0: [ 0.86  0.15  0.48 -0.47 -0.63  1.   -1.74 -1.24  0.88 -1.26 -0.21 -0.07
  0.68 -0.34 -0.22 -1.41  1.01 -0.64 -0.65  0.44  1.27  1.44  0.47 -0.36]
1: [ 0.37 -0.1  -0.31 -0.98 -0.21 -0.58 -0.93  0.62  0.63  0.88  0.51 -1.35
  0.98  0.15 -0.04  0.21  0.72  1.54 -0.33 -0.59 -0.33 -0.78  0.49 -0.59]
2: [-0.52  0.34 -0.22  0.41 -0.15  0.17  1.18 -1.06 -2.14 -0.82 -0.68  0.72
 -1.6  -0.44 -0.65 -0.14  0.16 -1.04  1.36  0.93 -0.53  0.07 -0.49  0.37]
3: [-0.43 -1.05  0.76  0.76 -0.46 -1.43  0.1   1.98  1.19  1.49  0.01 -0.09
  0.79 -0.24 -0.02  1.92 -1.15  1.39  0.14  0.67  0.21 -1.55  0.72  1.34]
4: [-1.06 -1.12  0.42  0.65 -0.11  0.12 -0.96  0.85  1.26 -0.44  0.31  0.45
  0.32 -1.38 -0.16  1.24 -0.67 -0.07  0.17 -0.9  -0.08 -0.06 -0.95  1.15]
5: [ 0.56 -0.26 -0.71 -0.53  0.67 -2.09 -0.07  0.46  0.12  1.59 -0.4  -0.64
 -0.97  0.13  0.04  0.91 -0.53  0.38 -0.2  -0.31 -1.44 -2.32  0.58  0.07]
6: [-3.12 -0.71  0.81 -1.11  0.74 -0.84 -1.56 -3.78 -1.98 -2.   -3.38  1.4
  1.27 -0.52 -0.13 -0.92 -0.09 -1.43  0.97 -1.51 -0.91  1.4  -1.94 -0.75]
7: [ 0.82 -0.55 -0.22 -0.08  0.65  0.42 -1.57  0.29  1.98  0.71  0.81 -0.4
  0.65 -0.06  0.6   0.32 -0.78 -0.22 -0.72 -0.98  0.49 -0.34  0.86 -0.53]
8: [ 0.07 -0.23  1.25  1.43 -0.48  0.4   0.79  0.11 -1.96 -0.6   0.55  0.52
 -1.   -0.87 -0.36  1.35  0.91 -0.94  1.79  1.06  1.22 -0.9  -0.36  1.18]
9: [-0.49 -1.34  0.6   1.11 -0.27 -1.17  0.59  1.63  0.96  1.08  0.6  -0.05
  1.02 -0.14 -0.48  2.35 -0.94  0.98  0.16  0.56  0.33 -1.39  0.97  1.18]
10: [ 1.02 -0.17 -0.89 -0.16  1.42 -0.51 -0.99  0.13  1.17  1.28 -0.02 -0.79
 -0.07  0.21  0.72  0.19 -0.2  -0.45 -0.4  -0.8  -0.94 -0.94  1.33 -1.29]
11: [ 0.24 -0.65 -0.52 -0.02  0.55 -1.96  0.06  0.53  0.03  1.54 -0.13 -0.61
 -0.95 -0.05  0.3   0.89 -0.37  0.27 -0.11 -0.27 -1.46 -2.24  0.7  -0.2 ]
12: [-1.   -0.97  0.15  0.61 -0.83  0.12 -0.25  0.81  1.39 -0.78  0.57  0.4
  0.63 -1.32 -0.11  1.06 -0.76  0.24  0.6  -0.69  0.06  0.37 -0.91  0.92]
13: [ 1.44  0.46 -1.14 -0.38  1.54 -0.22 -0.75 -0.3   0.79  1.03  0.15 -1.01
 -0.01  0.37  0.39  0.23 -0.08 -0.31 -0.49 -0.79 -0.66 -1.07  1.01 -1.6 ]
14: [ 0.45  0.23  0.46  0.15 -0.36 -0.66 -0.45  1.7   2.27 -0.18  0.96  0.13
  0.85 -0.61  0.29  1.1  -0.76  0.94 -0.96 -1.39 -0.44  0.66 -0.15  0.08]

[ 0.08 -0.62  0.18  0.46 -0.67  0.54  1.43 -0.51  0.43 -0.42  0.14  1.22
 -0.47  0.04 -0.24  0.33 -1.16 -1.66  2.    1.05 -0.92  1.04  0.05  0.72] >> 2 12
[-0.02  0.69  0.14  0.18 -0.55  0.69  1.4  -0.44 -1.41 -0.21  0.23  0.83
 -0.87  0.11  0.06 -0.66 -1.23 -0.71 -0.62  0.74  0.84  0.44  0.   -0.09] >> 2 8
[ 0.4   0.54  0.23 -1.27 -0.86 -0.21 -2.38  1.02 -0.54  0.57 -1.4  -1.14
  2.64 -1.04 -0.15 -0.44  1.7   1.48 -1.18 -0.32 -0.14  0.22 -1.64 -1.22] >> 1 0
[ 0.35 -0.32 -0.66 -1.01 -0.07 -0.28 -0.84  0.08  0.41  1.15  0.58 -0.57
  1.46  0.09  0.25  0.46  0.66  1.22  0.15 -0.24 -0.3  -0.49 -0.09 -0.28] >> 1 7
[-0.75  2.    0.72 -0.07 -1.76  0.1   2.78 -0.78 -2.7   0.48 -0.77  1.51
  1.04  0.47  0.84 -0.64 -0.83 -0.22 -1.4   2.42  0.31  2.03 -1.8  -0.01] >> 2 8
[-0.75 -0.19 -0.24 -0.82 -0.27 -0.13  0.92 -1.85 -0.86  0.01 -0.71  0.26
  0.83  1.06  0.25 -1.39 -0.09  0.05  0.01  1.12 -0.21  0.06 -0.84  0.45] >> 2 0
[ 0.53 -0.15  0.23 -2.16  0.33 -0.46  0.49 -3.54  0.29 -0.69 -1.05  1.19
  0.26  0.78  1.7  -1.68 -1.6  -0.19  0.09 -0.04 -1.16  1.7   0.02 -0.96] >> 0 2
[ 0.42 -0.11  0.61  0.62 -0.33  0.11 -0.79  2.47  3.02 -0.04  0.96  0.1
  1.09 -0.29  0.1   0.86 -1.36  1.43 -1.14 -1.09  0.62  1.01  0.68  0.15] >> 14 7
[-1.2   0.54 -0.3  -0.39 -2.26  0.82  0.41 -0.87 -2.14 -1.7  -0.06  0.9
  0.14 -1.25 -0.86 -1.5  -0.2   0.21  0.29  0.46  0.7   2.45 -1.78  0.99] >> 2 0
[ 0.59  1.26 -0.81 -0.26 -0.01  2.41 -0.45 -0.21  0.64 -1.15 -0.68 -0.21
  0.5   0.35 -0.6  -2.13  0.48 -0.93 -0.87 -0.34  0.32  2.61  0.55 -1.55] >> 0 7
[ 0.63  1.2  -0.98 -0.1  -0.16  2.18 -0.45 -0.4   0.63 -0.82 -0.77 -0.13
  0.65  0.59 -0.4  -2.05  0.91 -1.08 -0.89 -0.85 -0.1   2.39  1.08 -1.23] >> 0 7
[ 0.26  0.24 -0.17 -0.25 -0.19 -0.11  0.14  0.71 -0.04 -0.21  0.46 -0.44
 -0.16 -0.35  0.31 -0.04 -0.02  1.12 -0.15 -0.78 -0.87  0.19 -0.29 -0.34] >> 1 14
[-0.16  0.21 -0.36  0.68 -1.47  1.5   1.72  1.6   2.39 -0.58  2.48 -0.35
 -1.18  0.57  0.5  -0.21 -1.39  0.3  -0.67  3.59  3.23  0.43 -0.54  1.95] >> 12 9
